Rotation paths and how fast each direction turns (degrees per step):
Each turn is a multiple of 5 degrees from 10 to 175, or 0.
Each row of a path follows its step; steps can be skipped.
Rotation 1:
step 1: [ -1 -22  -3   8 -20   2  -6  -7   8   3  -5 -23   8  -3   8  -2  16  14
  13  -9 -11  14   6   0   2 -10   2  13 -11 -12 -17   0 -16  -2 -12  10
   7   4  16  11   8 -11  -9  10  16   4  -2   0  18  -2]
step 5: [  0   6 -10  -7 -14   4  11  -1   9   5 -13  -2  16  -7  23  -4   3   5
  -7   2  27  -5  -7 -18  -2   1 -10   7   5   9  -9   2 -15   3   8  -7
   1  -3  22 -18   8   0   8 -10  15  -1   2 -17  10 -19]
step 8: [  4 -11  21  -3  -3   6   7  -4   8  13 -11  -9 -11  -5   0  -9 -10  -1
  -9  21 -15   5   4  16 -31  -6   3  21   0   0   3  -6  -1  -8 -21   0
 -17  12   0  -4   3   7   0  -5   4  -4  13 -14  10   8]
step 10: [ -6   3   7  11   9 -11  11 -21   4   5  15 -10 -19  -8  25 -13 -10  16
  -4  -7 -12  11 -13   6   6   2   0   3   9  17   1  12  -6   8  -2   5
  -5  -2  -5   8   2 -14  18  22  12   9  -6   7   3  -6]
step 11: [ -7   4  -7  -8  -3  11  -1  -9  12  -9  16   6   0 -10 -10  16  -4  12
  -7  -1  -1 -22  17  -3   8  -6   9  21   0  10   5   7 -23  -2   5   0
  -2  -1  15  -8   0 -17  11  12  11   7   6  -8   7 -27]
step 12: [ -9   7   1   4   0   4   4   2  -7  15  19 -10 -12  -2  -8  -5  -3   3
   0  -7 -26  -6 -10 -15  -6   1  -3  11  -5 -18 -22   4 -19 -20   8  -6
  12  -5   5   0   3   2 -10  -8  22 -11  11 -19  -3  -6]
step 13: [ 13   1 -12   5 -10   2 -18  -2  16   8  -1  -7   3 -11  14 -13  24   1
  19   9   9 -15 -12   3 -12  11  -7   7  10  -2  -7   3 -13   5  10 -11
   8  -4  14  -1  -5  -4   5 -25  18   7  16   7  -6   3]
step 16: [ -4   1   1   8  -2  15  33   4   2  10  -3   7  -8   0  15 -17   3  11
  -4   1  -9  17  -7   1 -26  16  16  10  13  14  -2  -4  11  -2   0   0
 -10   6   1  -9  14   0  -7   9  10  -7   2  -8   9 -15]
step 17: [  5 -10   6   1 -12   8  -4 -13  -6  -4  -2  -9  -8   2  16 -10  -7   5
 -10  -2  14 -13  16  19 -23  -3  27  11  -2   3  14   2  -9   3  25  -1
  19 -10  16   0  -1  -7   5   8   0   4  -3 -15   3  -3]
step 19: [ -3   4 -15   0  -6   3 -18 -16  22   8   8   8   2 -12  -4  -5  -7  -4
  -4  28  -5  -8   8  13   4  -2 -11  17  16   6   7  15 -16 -21  -1  12
  -9  -2   2  -9   6  -9   8  -4  24  -4  -1   3   1   4]
[ 9  4 -1 -2  0 -3  1 -3  2 -1  3 -1 -5  2 -1  5  0 -4  5  4  0  1 -2  0
  6  4 -1 -1 -2 -2 -4  0 -6 -1 -2 -2  2  0  3  1  0  0 -2  6  1 -1  5  0
 -2 -5]  40
[ 1 -2  0 -2  7  0 -3 -3 -1  0  4  5  0 -5 -5 -2 -5 -1  4 -3  3  4  4 -3
  0 -3 -2  1  1 -1  3  2  2 -1 -2 -1  2  4 -4 -3  4 -3  4  1  1 -2  1  5
 -1 -4]  90
[-2 -1  3 -3  0 -5  0 -2  1 -1  4 -1  3  1  1  5 -4 -8 -4  2  1  0 -2  8
 -3  1  2  3 -1  5 -3  4  2 -2 -2  3  3  3 -3  4  5  1  1 -1  1  3 -3  0
  4  0]  35
[-1 -1  4  4 -5  1 -2  2 -2 -3  3 -2  6 -5 -4 -1  1 -2 -1  6  2  1 -1 -2
 -3  3  0  6  1  5 -3 -3  0  0  0  1 -4  2  1 -2 -3 -2  2  6 -4 -4  0  3
 -6 -1]  135
[ 2  2  0 -1 -1 -1  0  0  4  9 -2  1  0  0 -4 -4 -3  3  2  0  4 -5 -2  2
  2  3  3  1  5  4 -1  0  4  1 -7  5 -2  0  4  1  0  4  3 -1 -1  3  1 -2
 -3 -5]  130
Rotation 2:
step 0: [-13  -8 -18   4 -14  -4   0   7  19  -8   5 -18   2  10   4   1   1  -5
  14   6  -3  -1  -1   9   4   3 -11  -1   1   6  -2  -5  16  21   5 -14
   7  -3   1 -26 -17 -14  13   5  15   0  -5  -4  -3 -13]
step 9: [ -7  -8  15  -5   6 -18  -8  -3 -19  -4   1  -5 -14  12 -11 -20   2   8
   5 -24  -3  -6   0 -13   8   4   4  -7   7  -5  -8 -12  -5 -10 -15 -21
  -5   5   2   2   1  -1   3  -5  11   6  10  -1  13  16]
step 10: [ -6 -10  16  13 -14 -17 -18   5 -12   7  -4   6 -17  -1  -5  -2  12   2
  10  -5   3 -11  -4 -11  -4   3  -5  11   7  14 -16  -8   3  12   3   8
 -16  -8   4 -10  -2  -1 -14 -17  -3  -6  -3  11   6  20]
step 11: [ -4  -8 -15   0  -3  -6   7   8  -7  21 -18  -4  -9  15   2  -8   7 -12
   6  -4 -24  -5   8 -21 -11  -5 -11 -15   8 -10 -10 -16   6   4  12   7
  -6  -7   1  -4  -1   3 -12 -12   1  -6   3 -12  -1  14]
step 12: [ -5  -7   4  -1   5  -2   7 -14 -16  -5 -11 -14 -16   3   7   4  13  -6
  17 -25 -12 -22  -8 -12  -4  -8   0  -4  10   7  10  -6  17   3  -9  -6
 -10   1   4  -7 -18 -12   3   3   5   1   0 -13  -5  -1]
step 16: [  9  -8 -10 -11   7  -3  18 -11   5   8   2   7  -5   2   4  -8   7 -10
  11  -8   1   3  16  -8 -11   3   3 -21   3   3   4  -7  -4   0  10  -8
  -5   4  -9 -32 -13  -3  29   5   9   7   7  -8  -4  -5]
step 17: [ -8 -13   6  -6 -10  -9  11  -1   3  -4   7  -5  -1   1  -5   4   7  17
   4  -2  16 -22  -5   0   0  -2   0   7   9   3  -3  -2  -3   6  -1 -16
  -5   3  -4 -20  -7 -13  35  -6  -3 -18  -4   5   7 -19]
step 18: [  1 -11  -3  11 -17  -7   7  30   6   6  13  -6  -8   2   4 -13   0  -2
  -6  18   2  13   6   1   7  -3  -3   9  10  -1 -12   9   4  16  18 -11
   2  -6   8 -26  -5  -6  15   0  -4  -3   4  -2  -7  -3]
step 20: [ 12 -14   3  -1  -2 -12   0  -2 -10 -12   7  11   0   3  -7  21  -9  11
  11 -12 -16   8   3   2  -7   5  -1   3   7   3  12  12  -5   2   3 -17
  -2   1   9 -24  18 -18  22   3   2  -8  -2   4 -10  -7]
step 21: [  2 -11  -4  -1 -10 -10  -9   5   5   2  19   8   1  20  -5  -1   1   2
  18   7  15  10   6   6   7  -1  -6   3  -4 -21  -7  -6   0  13   0 -19
 -14   7  10 -16  13  -3  16   8  21   2  -3   0   9   5]
[-1  1 -1 -3  2 -5 -2  5 -1  0  4 -4  0  1 -2 -4 -7 -1  0 -1 -7  4  5 -4
  4  1  1 -5 -2 -1 -2  1  3 -1  3  3  4 -2 -2  0  1  1  5  0  1  5  4  0
 -1  1]  155
[ 0 -3  8  0  1 -2 -4 -1 -1 -1  3  6  0 -4  4  2  0  2  1  1  0  1  3 -2
  0 -3 -2 -5  2 -4 -4 -2 -4  3 -3  1  0  2  2  5 -3 -4  6  4 -3 -1  1  2
  5 -2]  95
[ 5 -1 -4  0 -3 -4 -4 -5 -4  6 -3 -6 -3 -3  1 -1  1  4 -2 -1  1  3 -6 -6
  1 -1 -1 -3  2  2 -4  2  0  0 -6  4  0  3 -1  2  0  3 -1  2  1  1 -3  0
 -1  2]  20
[-3  3 -3 -1 -5  0  0  6  0  3 -3  0  5 -2  4  2 -2  4  3  3  0 -1 -3  1
  1 -1 -5  2  3 -8 -4 -2  5  4  2  3 -1 -1  0 -1  2  1  0 -3  0  3 -1  3
  3 -1]  100
[-1  2 -1  0 -3  0 -3 -3  4 -5 -3 -2  0 -3  3  1 -3 -7  4 -3 -2 -4  3 -4
 -1  2  1 -2  1  0 -3 -3  2  1 -1 -1 -1 -6 -4  5 -9  2 -3 -3  3 -3 -3 -1
  0  1]  25
[-7 -6  0  1  3  3  0  2 -1 -2 -4 -2  0  1 -2  1 -4  3  6 -2  5  7  0  1
 -1  0  1 -3  0  1 -1  3 -1  0  0 -3 -4 -3 -2  4  4  2 -3  3 -5  1 -5 -1
  1  5]  20
